Rotation paths and how fast each direction turns (degrees each step)
Each turn is a multiple of 5 degrees from 10 to 175, or 0.
Each row of a path follows its step; steps can be skipped.
Path 1:
step 0: [  4  -8  -8  -4 -11  -9  -9   3 -15  -2   5 -20  -4 -29 -16   0   0 -17
   1  -8  -9 -12  -1 -14   8  19   3  -9   0  14   0  -2 -11   0   2  12
  10]
step 1: [  2   7   2  16  -1  -2 -11   4  -4  19  -5  -5  -3 -13 -18  -9  14   1
  16  16   6  10  -5  -8  -2  17  -1  -8 -22   4 -10   9  -8  14 -12  -3
  17]
step 4: [ 10  10  12  10  -2  -8  -1  29   0  -3 -13 -22   0 -13 -11  -6  -6 -10
  12   9  -8   5   3 -12 -11   6  10 -14  -1  -3  -1  10 -13  18   1  12
   4]
step 5: [-12 -20  -5   5   4 -12   5  -7   1  -2  -1 -12   5 -13 -11   6  -6   0
   8   5 -22  -3 -16   6  -4  19  -3 -15 -11  17  -4  11 -14   9  -1   0
  21]
step 7: [  2  11 -11  -8  -2   3  -5   4   9 -11 -15 -17  -7 -23 -11   4   0  -4
   2   8  -1  -6  -3 -21  11  10  -6 -19  -4  -6 -15   0  -6  16 -22   8
  -3]
step 11: [  9  -7 -14  15  -7   3  -7  10   5 -18  -4 -21   7  -8  -5  -4  -8 -18
   0  14   0   6 -15  -7   8  -9   2 -16  -1  22  -6   4   3  11   0  12
  18]
step 12: [-16   1   5   0  -2 -12  -6  -6 -16  -1   0  -7   3 -17  -5  -3   4 -17
   0   0  -4  -8  -3 -19  15  14   7 -22  -5  -3  11   2 -11  22 -13   0
  17]
step 13: [ -7   4   5  14  -2  -2  -2  18  14  12 -13 -10   5 -15  -5 -16   4   8
  17  11 -12 -13  -3 -19  -9   5   1 -11 -10  -5 -14  20  -5   5   1  -5
  13]
step 14: [  3 -19 -12   1  -6  -4  12   3  14 -14   5 -17 -17 -16  -5   1  -3  -6
   9   0  -5 -18 -17  -4  -8   4 -18 -11  -9  16  -5   3  -8  16  -5   2
   4]
Directions:
[ 1  1 -5  0  1  5 -6  0  0 -4 -3  3  2  7  4  6 -3 -5  2  2  1 -2  0 -3
  3 -1  1 -2  5 -1 -3 -5  4  7 -4  1  1]	85
[-2  3  3  1  3 -2  5  3 -5 -5 -6  1 -5  3 -4  0 -3  3 -3  2  5  3  0 -1
  3  4 -3  0 -2 -5  6  2 -1  6 -1 -1 -3]	135
[ 3 -3  0  6 -3 -1 -1  9  6  0 -3  0  3  2 -2 -5 -5 -1 -3  1  4  0  1 -5
 -1 -1  1  1  6  2  0  0  0 -4  3  5 -4]	155
[-5 -3  2  0 -2 -8  0  1 -1  7 -3  5  2  2  1  3 -1  5  4  1  2  2  0 -2
 -2  2  7  2  4  3 -1 -3 -5  2  0 -4  7]	95
[-3  2  6  1  1  1  1  2  1  4  2 -2  4  4  2  0  2  1 -4 -1  2  1  3 -2
 -2  0 -5  5 -5  0 -4  0  5  4  1  7  9]	155
[-5  3 -1  1 -2 -1  0 -4  6  1 -1  1  1 -3  2 -3  5  2 -6  3  6 -1  1 -5
  4 -6  2 -5 -1 -2  1  2  2 -2 -7 -3  0]	70
Path 2:
step 0: [-22   7  11  -6   2 -22   2   0  -8  -4 -22   3  17   1  11   4  -9  -1
   0 -14 -10   0  19  -3  -4   3 -13  -7  -3   6  -6  -2  21  -6   0 -14
  -1]
step 2: [ -9  -2  10   9  -6 -20   6 -15 -13   2  -2   9  -4   0  10  -5   9 -10
  -9   2   1 -18   8  -1   0  -6  -4 -12   1   1   2  12  10  11 -14  21
 -26]
step 3: [-13  13  -1   7 -11   3  -9   6   8   2  -2  13  25  -2  -7   3  16 -19
 -10  -2   4   7  -4  -3 -25  18   8   3  10 -18  -6  10   1  -1  -6   3
   5]
step 4: [  3 -15  21   6  13   5  10  -6   6   8   0   4  -6   5   4  -4  12   5
   4  18  15  -8  13   0 -20  -5  -6  12  23  -2  11  -7  17  -1   5  12
   0]
step 5: [ -2  11  12  10  -2  -6 -12   9  -3   5   3  16   5  16  -6  14   1 -12
   9  23   8  11  -4  -9  15   4  12   7  -6  10 -17  14  10   2   7  17
   3]
step 8: [-14  18  -2   1  -4  -4 -19 -13   5   3  11 -13   5   7  16 -11 -16   1
   5  11  -6 -10 -13 -14  13  10 -11   1   5 -10   5 -15  10   9  16  -3
   4]
step 10: [-10 -12   1   8   4  -9 -19  -3 -19  -3 -15  -1   9   3  13 -13  -9  -2
  -9  -4  -5  10   5  10  21  -9   0   0   0  -6  19  -8  16   4 -10   2
  17]
step 12: [-13 -17   6  11  17   1  14  -7 -12  -3  13   5  -1  14   2 -23  -8  -2
 -30   4  -3  -1   7   2   1 -12   7  -3  -3 -15  -1   5 -10   0  -2   0
  -9]
step 13: [ 14   4  -5   1   0  -1 -13  -6  -5  15   4   8   6 -11  -9   3   7   3
  -5  -4  -1   8  -2   0  -4   1  -8  -4 -13 -33 -10   4   7  13 -16  30
   2]
Directions:
[ 3  2  6 -4  0  2  2 -3  1 -6 -3  0 -3  3 -2 -2 -5  1 -2  0  3  2  1 -9
  1 -1 -2  4 -1 -4  0  3  0 -1  9  0 -4]	100
[-7  4  4 -2  1  2 -2  6  1 -4 -3  1  4  4  0 -5 -1 -3 -4  3  1  4  0  2
  4 -3  2 -3  1  3 -3  6 -5  3 -1 -3  5]	155
Path 3:
step 0: [ 17   3  10 -14  13 -10   6   0   6  -4  -5  -4  -8   1  -3  19  -5  19
   1  -9  -4 -19  11   2  15 -12  -5 -15  11   8   4  -4 -15   5   5 -16
   0]
step 1: [  8  22  -1   1  -4  -3   6   2  14 -15   3   3  -8  -1 -27   2 -10   0
   2  14  -2 -16 -12  -4  -2  11  -2  -3  -6  17  -3 -21   0   2 -11 -12
  -1]
step 2: [ -2  16  -3   9   2  -7   1   3  -1   7 -22   6  -1  13 -15  -8  -7 -15
  -7  -7   0 -11  -3  19 -14 -12   4 -16   1  -8 -11 -13  -4 -14  -8   9
 -10]
step 3: [  9  20  13 -16  14   2   8  -7 -10 -10  -3   9   7  -1   9  -6  -5 -17
   2  -6  11  14   3   4  -2 -20  -7 -15   5  14   5   2  -5   9   4  10
 -18]
step 7: [ 12   7   8   2  11   6  12  11   5 -13 -12  17 -12  -2  -7   4  -1  -1
   2   9  21   2   1   4  -8 -12   2 -16  -1   1  -2  11 -13  -3   2   5
 -30]
step 10: [  6   1   4   1   9   0  16 -20  -4 -10 -23 -10   2  21 -15  -2   8  -5
 -10 -15  -4  -1  -5   9   3 -14   6  -6   3  -1   3  -9 -12 -21  -4   3
  -2]
step 11: [  4   1  -8 -10  16  -1  18   2   3 -28   9  22   2   1  -5   8   4 -15
  -4   0  15  10  -2   3   2  -5  -1 -16  -5  13   6  -5 -17   1   8  -2
  -4]
step 13: [ -4  10  15   7  -3 -10  -9  -8  -1  -7 -29   7  -7   6   0   6 -15   5
  -1  -3 -20   1   7  -8  -2  -9  17 -12   1   9  10  -6   1  19   4  -7
 -11]
step 14: [ 22  -1   5  -6   7   0  23 -10   0  -9 -21 -16  -1   6 -15  -1  -7  -2
  -1   0  -1   2 -14   2  15  -2   1 -18   7  11   4   8   8  -2 -11 -15
  -2]
Directions:
[-5 -1 -2  3 -1 -3  2  3 -3  1 -2  5 -4 -1 -2  1  0 -5  1  0  7  4 -3 -5
  0 -2 -4 -1  0  3 -7 -2 -5 -8 -3  1  3]	80
[ 5  3  1 -4  0 -1  1  2 -5  6 -5  3 -2  1  1  2 -1 -1 -3 -3 -2  2 -5 -5
  4  0 -1  1 -5  0  0  5  8  3  0  7  0]	70
[ 5 -1  0  2  0 -1  2  0  0  0 -2  1  4 -5 -3 -4  3  4  5  9 -1  2  0  5
 -2  3 -3  6 -5  7  0  2  2 -3 -5  2 -2]	135
[ 2  0  3  6 -6  5 -6 -7 -4 -2 -3 -1  0 -7 -2  0 -5 -2  1 -3 -1  3  2  5
  4 -6  0 -2 -2 -2  1  2 -1 -3  0  4  2]	100
[ 2  2  7  1 -1  0 -1 -2 -1  6  3  6 -5  0  5  3  2  0 -2  0 -1  1  3  3
 -3  2 -2  3  4  3  0  5 -8  6 -4 -1  3]	85
[-6 -3  3 -6 -1  1  7 -1  0  0 -1  4 -6 -4 -2  0 -6  4  5  2 -1 -4 -1  1
 -4 -3  2  0  1 -4  1  2  3  1 -5  1  4]	55
Path 4:
step 0: [ -5  -3   1  -6  -8  12 -15   7   7 -13   9  -3 -13  -8   2  -6  11  10
  -1  13   5  -3  13   4  17  17   7   0 -12   2   0  14  -4   4  -2   5
   9]
step 1: [-20  -1  11   6  -8   3  -3   8  -2 -11 -17   9  -5   9  -5  -1  -7  21
   4  13 -16  -7  10  -8   4   7   0   8  -5   1   5  -4   9 -11   7  -3
  -3]
step 2: [ 14   7  14  -9 -12  20  -1  -7   0   3 -11  -3   9  -4   5  -5 -16  13
   9 -10  -6  -2  -2   2  -2   1  -5   6 -11  17  -3 -11   6   4   5  -2
 -12]
step 5: [  4  19   5  -7  11   4   1  -3  -9   0  -5  -6  -6   2   0   5 -16 -13
  -6  -2   2  18  -6 -10 -15   8 -14  16   1   6  -1 -11   2 -11   5 -12
   0]
step 6: [ -1   1  -6  -7   0   5  -8   6   7   0  -4  -9 -10  -9  11   2   6 -17
   0  -1  10   7 -19   2 -12   8  -4 -12  -6   8 -13  18  -8   3   6 -15
 -10]
step 8: [  6  -7   7   4  11   4 -18   4   4  -5   1  -3  13  -2  -6  -2  -7 -10
  -3  -3 -17  -8  -1   4 -11  21  -1   9  -4  -7   1 -10  -2 -24   3   8
   1]
step 10: [ -1  -9  -4   3 -14  19 -16  -1  -8  -1   1  21   6  -2  18  -1  18   4
  -3   4   9   0  -2  -6   9   6  13  -2   4  -2  -5   1   7   5  -6  11
   5]
step 12: [  7   5   0 -12  -3  -2  -1  -2  -2  -4  -9  -2 -17  -1   5  10 -11  -2
   9 -14  -2  -3 -14  20  -7  -4   5  -1  -3   3  -6 -21  18   7  -7   5
 -10]
step 13: [ -4   8 -10  -3 -16   7   7   4 -13   0   7  -1  -8  -9  -1  14  -2  -8
   1  -5  23   5  -8  -1  14   8   2  -2   0 -12  10   4   2  11 -11   6
 -16]
Directions:
[-6  4  7 -3  2  0  2 -6  3  7 -5 -4  2  4 -1  0  0 -2  0 -2  0  2 -2  0
 -2  2  5 -3 -5  2  2 -6 -1 -4 -1  3  4]	110
[ 2 -3 -2 -5  0 -3 -5 -5 -2  1  0 -4 -1 -9  0  6  1  2 -3 -3 -3 -2 -3 -4
  0 -1 -1 -3 -6  2  0 -3 -1  6  0 -6  1]	110
[ 2 -1  4  3 -5  0 -2 -1 -1  0  6 -2  5  8  3  1 -2 -3  0  1  6 -1 -5 -4
  3 -5 -2 -2 -8 -1 -4  4  1  2  1 -1  0]	100
[-5  5 -9  3  1 -4 -3  2  2  2  2 -4  3 -4 -3 -3 -1 -2  4 -1  8  0  3 -3
 -5 -1 -1  0 -1  2 -3 -4  2 -1  2 -1 -1]	40
[-1  0  0  0 -4 -2  0  3 -4  5 -2 -1  1 -3 -4  3 -6  5  7 -1 -2 -2 -2  8
  0  4 -1 -6 -4 -3  2  5  2 -5  1 -2 -5]	65
[ 0 -3  4 -4  4 -1 -1  9 -1  0  4  1  3 -3 -2 -5 -4 -2 -3  5  1 -4 -3 -3
 -3  1  6 -3  0  2  1  1 -4 -2 -4 -4  5]	40
[ 3  3 -2  2  3  2 -6 -1 10  2  2  2  1  1 -2  2  4  8 -5  5  0 -5 -4  0
 -2  2  1  1 -2 -2  2  3  2 -2  5  2  1]	40
Path 5:
step 0: [  7   4  -4  -1  15  19 -11 -10   1   1  11  12  -3 -20  -8   4  -6  -3
  -1   6   5 -14   4  -6  10  -5 -10  -7  14   1  -2 -10  19 -13  13  18
  -3]
step 3: [  6 -11   9   6  -2   5 -13  -2   9   1   4  11   0 -17   4  16 -17   5
   4  22  -2  13  -8 -14  -6  17   4  -5   5   8  -8  -2  -4   8  21   7
   6]
step 5: [-11  -9   5   8  -6   6   3  20 -16 -17  -2 -12   3  -2  16  -5 -13 -15
 -13   6  -8   9  13   9 -11   0  -5  -6 -13   3   0   9  -7  13   1  11
  -1]
step 6: [ 10   2  20  -2  11  -3 -15  -8   2  -9   2  20   4  10   2  -7 -19   5
  -1  18   0   6   9   3  11 -12  -1  -4  21   2  10   5   7  -9  10  -1
   9]
step 7: [  7 -14   3   3 -11  -5  15  -1  -7  -5   0   6 -12  -8 -13  20 -21  -6
   4  -5  -2   2  12   5  13   6   6  10  -9   4 -19 -11  -4 -17  -9  10
  -6]
step 8: [  8  -8   8 -15   4   9   7   9 -13 -10  11  -3   5  -6 -12 -29 -10 -17
  -4  -8  -9  -8 -14   4  -3 -15 -13  -5 -11   3   6   8   4   0   1  -8
   0]
step 10: [ 14   7   3   1  16  15  -2  -9 -13   7 -11  12   2 -18   3  -2 -11  -2
  18  -8  -3  -6  -1  -8  21  10  -1  19  -7  -3  -1 -11   8  -7  -3  -3
   9]
step 11: [ -4 -14 -11  10  -3   2  17  12  -1   8  -1 -17 -12  -9   3   3 -10  -9
 -17  -1 -16 -13  -2  -9   8  -9  -6  -9 -11  11 -10  11   3   7  16  -5
  10]
step 14: [  9 -26  11  -3 -17  21   2  13   3 -13   0 -13   0  -4  12  -9  -4   2
   3   4 -10 -17  -6   7  10  -3 -12   1   2 -10  -1  -9   5 -11   2 -11
   8]
Directions:
[ 5 -1 -5  1 -5  1  3 -3  1 -2 -2 -1 -1 -3  1  4 -1 -3  5 -5 -5 -6 -4  1
  7  3  0 -3  4 -4  0  3 -3 -2  1  1 -4]	110
[-3  3 -3 -2  2  5  1 -1 -2  5 -1  2  4  1  1 -1 -3 -9 -3 -4 -1  3 -2  6
  2  1  1  3 -6 -3 -2 -5 -2  4 -4  4  1]	130
[ 4  0  1 -4 -1 -3 -7 -5  2 -1 -1  1  1 -3  2 -6  3  1  2  0  0 -3  1  7
  7 -1 -5 -1 -3  4  3 -4  6  4 -1 -3 -3]	175
[ 1  1  4 -2  1 -1  0 -2 -1  2 -8  3 -2  5  4  7 -3  8 -1 -6 -1 -1 -4  1
 -4 -3  0  0 -4  4  4 -3 -1 -4 -2  3 -3]	130
[-2  0  0  0  0 -5 -2  2  2 -9 -3 -3 -1  5  2 -1 -7  3 -2  3  3 -7  0  3
  1  2  3 -2  1 -5 -3 -3  1  4 -3  4  6]	45
[ 2 -4 -2  1 -3  1 -3 -4  4  3  1 -1 -1 -4  0  1 -6  2 -1  2 -3 -3  1  0
 -3 -5  3 12  4  0 -1 -6 -1  0  2 -2  2]	100
[-3 -2  0 -2  5 -3  2  0  1  2  1  1  2 -4 -7 -6 -4  0 -1 -6  3 -5  4 -1
 -1  3  7 -2 -2 -2  5 -2  1 -4  4  0 -4]	40
